Rotation paths and how fast each direction turns (degrees per step):
Each turn is a multiple of 5 degrees from 10 to 175, or 0.
Each row of a path follows its step; steps can be skipped.
Path 1:
step 0: [2.33,-0.62,0.07,-1.88,-1.78,0.69,1.34,-0.15,-0.68,-2.35,-1.21,-3.19,-0.07,-1.89,-0.42,2.01,0.64,0.43,-0.22,1.21,-0.59,3.88,-0.81,0.48,-1.22,-2.20,-1.82,1.26,0.00,-0.14,-0.09,-0.83,0.28]
step 1: [2.23,1.70,-0.02,-0.04,-0.97,-0.87,-0.42,0.22,-1.05,-0.14,0.24,0.72,0.82,0.97,0.46,0.83,2.77,-0.68,-2.29,-1.42,-0.92,2.53,0.53,-0.57,0.98,-4.15,-2.40,-0.05,0.35,-0.40,-0.49,-1.19,-2.29]
step 2: [1.82,1.80,-0.07,-0.06,-2.02,-0.15,0.07,-1.67,1.05,-0.47,2.05,2.27,-0.51,-0.22,-2.32,0.85,0.37,-0.40,2.40,-1.18,-1.14,1.18,-0.04,-1.95,-0.24,-1.06,-2.27,-0.70,0.13,-0.57,-4.29,-0.23,-0.81]
step 3: [1.14,-1.33,-1.87,-0.30,-2.06,2.62,0.54,-1.08,-0.54,-1.09,-0.02,1.08,0.46,3.62,-1.73,1.78,-0.80,1.02,2.78,0.28,0.12,1.55,0.12,0.08,-0.56,-0.98,-0.61,-0.74,0.44,-1.00,-0.31,-3.56,-0.15]
step 4: [1.33,1.27,1.00,-1.96,-2.79,2.82,2.03,1.66,0.87,-1.25,0.49,-3.38,0.63,2.09,0.24,-0.15,0.22,0.02,0.61,-1.92,-0.41,1.61,-1.86,-0.35,1.36,-1.28,-0.12,-1.16,1.79,0.10,0.23,-1.29,0.42]
step 5: [0.03,-0.04,-1.79,-2.45,-2.25,0.24,2.20,0.42,1.95,0.59,-0.37,-0.20,-0.06,-2.28,-0.90,0.16,1.35,1.51,-0.91,-0.72,-1.82,2.75,-2.48,1.11,-0.74,-2.57,-1.91,-0.25,0.77,-0.95,0.09,-0.03,-2.03]
step 6: [1.22,0.70,-0.94,-1.24,-0.23,0.85,-1.34,-1.26,-1.11,1.56,-1.06,2.04,0.42,1.01,0.92,-0.37,1.63,-2.31,-0.06,-0.92,-0.78,2.01,-2.49,0.56,-1.86,-2.68,-1.42,-1.21,0.67,1.16,-2.82,-1.76,-1.92]
step 7: [0.23,0.23,0.05,-0.83,-2.29,0.52,0.43,-1.76,-0.08,0.99,1.20,0.92,0.45,1.73,-0.56,-0.30,1.07,-1.36,4.23,-0.72,-0.15,2.68,0.37,0.60,1.07,-0.52,1.24,1.73,2.21,-1.75,-3.39,-0.22,-1.29]
step 8: [0.58,-1.14,-0.48,-0.60,-0.72,1.77,1.76,2.02,-0.25,0.20,-0.92,-1.12,-1.28,1.72,-2.73,2.34,-0.86,0.66,1.67,0.21,0.37,5.05,0.40,0.68,-0.64,-0.47,0.44,0.00,1.74,1.09,-1.22,-0.96,0.91]
step 9: [1.70,1.19,-0.24,-1.06,-0.83,2.17,-0.18,0.45,1.03,-0.34,-1.09,-2.94,-1.89,1.23,1.22,1.18,0.89,0.51,-1.51,0.20,0.95,3.45,-0.86,0.93,2.94,-2.10,-0.84,-1.71,0.44,-0.70,-0.57,0.05,-2.45]
step 10: [1.77,0.50,-3.05,-2.19,-1.91,-0.86,-1.11,1.09,1.36,1.94,0.04,-0.77,-0.51,-1.51,-0.60,-0.12,0.71,-1.26,0.56,-0.97,-2.54,2.34,-0.10,-1.98,1.00,-0.69,-2.17,-0.36,-0.68,0.03,-1.54,-0.28,-3.11]
Directions:
[0.02,-0.36,-0.09,-0.12,-0.40,-0.77,-0.20,0.23,-1.14,-0.52,-0.56,-0.91,0.77,-0.08,0.67,-0.46,-0.13,-1.23,0.74,-0.46,-0.16,0.07,0.20,-0.34,0.61,0.48,0.18,0.35,-0.13,-0.63,0.57,-1.12,-0.72] => 115
[-0.63,1.05,-0.26,-1.40,0.46,0.46,-0.87,-0.08,-0.57,-0.05,0.30,-0.06,-0.23,-0.85,-0.36,0.84,0.42,-0.58,-1.22,-0.34,-0.91,0.02,-0.33,-0.07,0.09,-0.19,0.07,0.22,-0.42,-0.51,0.53,0.17,-0.29] => 80
[-0.10,0.65,0.49,0.01,0.18,0.51,0.12,0.92,0.02,-0.42,0.15,-0.32,0.82,0.61,-0.45,-0.09,-0.66,0.00,0.31,1.57,0.24,0.73,-0.75,-0.72,-0.33,-0.34,0.68,0.74,0.26,-0.56,0.86,0.52,0.16] => 85
[0.72,0.14,-0.36,0.90,0.33,0.86,-0.37,-0.60,-0.35,-0.32,-0.40,0.12,0.30,1.14,0.58,0.54,0.16,-0.65,-1.10,-0.07,0.78,-0.21,-0.41,0.64,-0.05,-0.62,0.74,0.02,-0.17,0.94,0.53,-0.54,-0.43] => 135
[-0.23,-0.10,-0.06,0.14,-0.10,-0.03,0.08,-0.44,-0.58,0.47,0.06,0.95,0.95,0.13,-0.16,0.44,-0.49,-0.85,-0.18,0.48,-0.14,-0.90,0.56,-0.84,-0.67,-0.09,-0.26,-0.23,0.97,-0.21,-1.00,0.71,-1.30] => 80
Path 2:
step 0: [0.35,-0.75,0.37,2.72,0.22,-3.01,0.99,-0.24,-2.19,0.75,0.16,-3.10,0.54,-0.29,-1.04,-0.72,-1.19,0.02,-1.51,0.62,0.77,1.72,-0.53,1.50,6.21,0.65,1.68,-0.75,-0.26,-2.40,-1.47,1.67,-0.35]
step 1: [1.99,-0.84,0.63,1.57,-1.35,-1.15,2.66,0.87,0.17,0.61,0.71,-5.15,0.10,0.13,-1.70,-0.24,1.20,0.88,-3.48,2.28,2.17,-0.10,-0.10,1.36,-0.86,3.83,-1.04,1.12,-0.30,0.01,2.21,0.73,0.75]
step 2: [-0.25,1.13,2.54,1.87,-1.32,-2.17,1.53,2.62,-0.05,3.74,-2.25,-2.04,-0.11,-1.84,-3.45,-0.35,0.83,-0.45,-2.82,-2.30,0.74,1.54,0.62,-1.78,1.81,0.99,0.56,-1.15,-0.16,1.44,-1.57,-0.17,-0.96]
step 3: [2.55,-0.91,2.32,3.12,-2.51,-2.84,1.66,-1.17,0.55,0.60,0.94,-1.00,0.49,2.22,-1.77,-2.86,-0.58,0.15,0.69,-1.09,4.19,1.86,1.77,2.27,2.39,0.43,-0.33,-0.76,-0.06,0.78,0.47,0.45,0.38]
step 4: [0.96,0.94,1.12,-0.58,1.23,-1.78,3.78,1.10,1.24,0.69,3.05,-2.71,1.02,0.36,-4.41,0.69,2.79,-1.43,-0.13,0.23,1.78,1.22,-1.34,0.79,0.38,1.96,-0.27,0.93,-0.95,1.71,-0.80,-3.04,-0.73]
step 5: [-1.77,-0.01,3.12,0.55,-5.90,-3.49,-0.44,0.10,0.00,0.59,1.68,-2.62,0.00,-0.58,-2.00,0.50,0.39,-1.27,1.03,0.06,-0.07,1.67,0.49,-1.01,1.24,0.34,-1.10,-0.42,-0.86,2.06,-2.74,0.03,-0.51]
step 6: [0.22,-1.11,3.51,-0.14,0.02,-0.56,0.43,-2.13,0.68,0.14,-0.05,-2.88,0.36,0.27,-0.94,-1.56,0.75,-4.35,2.60,-0.60,2.43,1.42,2.32,1.36,0.84,3.37,0.00,-0.30,-1.39,0.64,1.96,-1.24,-2.55]
step 7: [-1.34,-1.05,1.44,-1.26,-0.72,-1.40,2.01,2.02,2.13,-0.12,3.06,-1.80,-1.68,-1.00,-0.88,0.82,2.85,-3.16,1.20,0.78,1.87,0.63,-0.29,-1.49,3.31,1.66,2.35,-1.51,-0.23,-1.33,-1.74,-0.85,2.44]
step 8: [-0.67,-0.74,1.66,0.46,-1.72,-1.04,-1.68,-1.88,2.41,-1.69,-0.78,-5.62,-0.44,-0.53,-0.22,-0.22,-0.49,-0.83,0.28,1.36,0.62,2.68,1.45,-1.51,3.29,0.67,0.03,3.73,-0.64,1.22,-0.54,-0.53,1.44]
step 9: [0.32,-2.23,1.03,1.01,1.56,1.09,0.49,1.71,-0.94,1.00,-0.22,-4.72,1.05,0.59,0.96,0.28,3.24,-4.36,-0.43,0.87,1.57,0.85,1.14,-0.83,3.26,0.47,0.59,-0.46,-0.83,0.45,-0.15,2.21,-2.48]
step 10: [1.16,-0.98,2.23,1.65,-0.33,-2.92,1.97,2.17,1.28,-0.95,0.23,-4.55,-0.43,-0.70,1.55,1.60,-2.29,-0.20,0.07,0.25,2.92,1.03,-0.78,-3.22,0.87,1.42,1.95,-1.47,-0.81,-0.88,0.39,1.65,2.48]
Directions:
[-0.27,0.03,0.12,0.13,-0.29,-0.40,-0.07,-0.07,-1.37,-0.20,0.37,-1.17,0.74,-0.19,0.49,1.00,-0.19,-0.09,-0.10,0.66,-0.63,-0.19,-0.95,0.12,-0.69,0.16,-0.77,-0.11,-0.53,0.11,0.02,0.65,-1.20] => 85
[-1.03,-0.06,-0.21,1.30,-0.20,-1.19,-0.70,-0.81,-0.38,-0.59,-0.43,-0.02,-0.24,0.00,-0.74,0.37,-0.23,0.37,0.51,-0.29,-0.11,0.70,-0.15,-0.10,-0.45,-0.49,1.30,-0.02,0.00,-0.09,-0.09,0.52,0.66] => 140
[1.19,-1.03,0.83,-0.48,0.04,-0.55,-0.68,-0.03,0.41,-0.71,-0.11,-0.97,-0.91,0.04,-1.38,-0.10,0.15,-0.38,-0.65,-0.22,0.33,-0.16,-0.31,-0.02,0.21,-0.19,-0.06,-0.59,-0.51,-0.29,-0.60,0.20,-0.40] => 0
[-0.84,0.13,-0.13,-0.37,-0.66,0.09,0.02,0.39,1.02,0.12,0.15,-0.84,-0.59,-0.15,-0.11,0.98,0.39,0.75,-0.80,-0.26,-0.20,0.36,-0.28,0.03,-1.03,-0.05,-0.66,0.93,0.44,-0.68,-0.52,-0.88,0.62] => 115
[-0.43,0.84,0.35,0.41,-0.24,0.40,0.48,-0.10,-0.94,-0.26,-0.10,0.36,0.26,-0.80,-1.45,-0.65,-0.42,-0.17,-1.02,0.75,-0.02,-0.08,0.44,1.03,0.10,0.00,-0.66,-0.34,0.17,-0.92,-0.02,-0.15,0.50] => 10
[0.71,-0.52,1.08,0.54,-0.65,0.67,-0.50,-0.79,-0.34,0.01,-0.16,-0.07,-0.05,1.17,0.42,-0.26,-0.80,0.72,0.37,0.08,-0.83,0.97,-0.33,0.13,0.62,0.50,-0.54,0.30,0.24,-0.55,0.25,-0.62,0.33] => 140
[0.94,0.98,0.76,-0.37,-0.75,-0.80,-0.12,-0.39,-0.28,0.34,0.63,0.66,0.74,-0.15,-0.37,-0.12,1.08,0.31,0.40,-1.26,0.02,0.16,-0.40,0.73,-0.69,-0.27,-0.16,-0.17,-0.10,0.63,0.11,-0.56,0.11] => 35
Path 3:
step 0: [-1.83,1.68,0.98,-1.52,-0.40,0.28,0.20,0.53,-1.01,-0.92,1.36,0.56,2.62,-2.04,-3.17,0.24,-0.14,0.19,0.04,-2.13,-0.80,1.75,-0.80,-0.56,4.75,1.33,-0.99,1.18,2.81,0.31,0.64,0.07,-1.74]
step 1: [-2.77,0.94,-0.93,-0.09,-0.41,1.79,0.42,-1.45,-1.74,-1.33,-0.53,-2.48,1.95,-1.68,0.68,0.41,-0.75,-2.55,-0.32,-1.33,0.33,0.32,0.40,0.02,1.37,1.74,-0.02,-0.70,1.80,0.78,-1.99,-0.89,-5.31]
step 2: [-1.52,-0.75,0.46,-2.04,0.30,1.03,0.47,1.96,0.20,-1.72,-1.60,-2.74,4.28,0.34,0.41,-0.66,0.55,0.40,-1.46,-3.18,-1.41,-0.22,-0.79,-0.89,1.29,2.08,-0.08,-1.29,2.71,-2.62,-0.90,-0.12,-0.63]
step 3: [-3.65,-0.32,0.51,0.08,0.02,2.41,-0.60,-0.04,1.02,-0.16,-1.09,-2.13,3.51,-2.77,-1.31,-0.85,-0.28,-0.54,-1.31,-2.48,-0.19,-0.98,1.55,0.27,-0.39,2.28,0.43,2.91,-1.83,-0.87,1.26,-0.64,-1.49]
step 4: [-3.41,1.03,-0.77,-1.20,-3.17,2.47,-0.97,1.52,0.42,1.55,-2.10,-0.48,1.28,-0.80,0.06,0.08,-0.28,2.72,-2.40,0.01,1.28,-1.48,-0.64,1.39,-0.18,3.71,0.22,-0.41,2.16,-0.43,0.10,-0.97,-1.21]
step 5: [-2.48,0.24,0.82,-0.73,-2.53,1.09,1.81,1.42,-1.00,-1.91,0.03,-0.30,1.42,-3.04,-1.11,1.50,0.07,1.21,-2.82,-0.98,-0.88,-2.08,-1.40,-1.09,1.45,0.38,-0.41,1.13,1.50,0.92,4.18,-0.01,-0.99]
step 6: [-1.28,2.88,-1.87,-2.16,-1.48,1.11,0.06,0.18,0.51,-1.31,1.57,-0.86,2.29,-3.84,-1.33,-0.08,-0.90,0.96,-1.30,1.15,1.10,-0.60,0.89,-2.07,-1.12,0.18,-0.52,0.38,2.45,0.45,-0.71,-0.63,-3.94]
step 7: [-1.95,0.70,-1.09,-2.18,-0.70,1.43,0.43,2.99,-1.73,-2.16,-0.29,-1.99,1.77,-2.74,-2.45,-0.39,-1.50,-0.16,1.07,0.01,0.28,-0.07,-2.72,0.63,3.21,-0.13,-0.09,-0.73,1.96,-2.24,-0.64,-0.88,-0.96]
step 8: [-2.00,0.02,-0.79,-2.71,2.37,1.57,-1.46,-0.18,-0.58,-2.55,-1.28,-1.83,1.36,-2.32,-1.88,0.06,-1.93,-3.29,-2.44,-2.51,0.71,-0.65,-1.21,-0.14,-0.36,0.98,1.08,0.52,1.02,1.01,0.04,-0.25,-2.18]
step 9: [-2.09,0.76,-0.91,-2.79,-1.19,1.83,0.72,1.20,3.27,0.37,-1.80,-2.78,1.31,-0.05,-1.47,-0.43,0.36,0.74,0.06,-3.53,0.08,0.63,-2.09,0.91,-1.28,0.52,2.00,-0.98,1.84,-1.45,0.17,-0.96,-2.53]
step 10: [-3.96,-0.76,-0.45,-2.64,0.25,3.38,0.72,-0.35,1.09,-1.48,-2.62,-0.90,1.36,-0.88,-0.60,0.25,-0.12,0.67,0.63,-0.80,-0.30,-0.02,-0.88,0.53,0.17,1.39,-1.53,3.41,1.07,-0.06,3.42,0.60,-0.63]
Directions:
[0.99,0.55,0.67,-1.04,-0.04,0.44,-0.53,-0.31,-0.32,-0.11,1.35,-0.66,-0.85,-0.04,-0.71,0.20,-0.18,-0.75,0.12,0.31,0.12,0.01,-0.38,0.14,0.06,-0.10,-0.19,-0.08,0.47,-0.25,0.35,-1.52,0.10] => 45
[-0.05,-0.37,-0.27,0.65,-0.22,-0.63,-0.62,-0.38,-0.11,1.20,0.05,0.97,0.06,-0.10,-0.89,-0.37,0.00,-0.57,-0.73,-0.57,0.38,0.08,-0.95,1.08,0.40,0.29,1.05,0.02,0.63,0.65,0.43,-0.19,-0.04] => 85
[-0.17,-0.77,1.39,-0.20,-0.57,-0.39,0.63,-0.55,-0.65,0.76,0.05,-0.28,0.62,-0.06,0.44,-0.45,0.77,-0.30,-0.63,0.24,-0.31,-0.31,1.31,0.96,-0.07,0.32,-0.53,0.23,0.44,-0.52,-0.34,-0.25,-0.01] => 35
[0.12,0.20,0.47,0.14,0.69,-0.41,0.24,-0.17,0.23,0.02,0.46,-0.39,-0.28,0.01,-1.42,0.57,-0.15,-0.30,-0.98,-0.38,1.03,0.23,1.23,-0.52,-0.03,0.22,-0.02,0.65,-0.97,0.49,0.03,0.76,-0.74] => 140
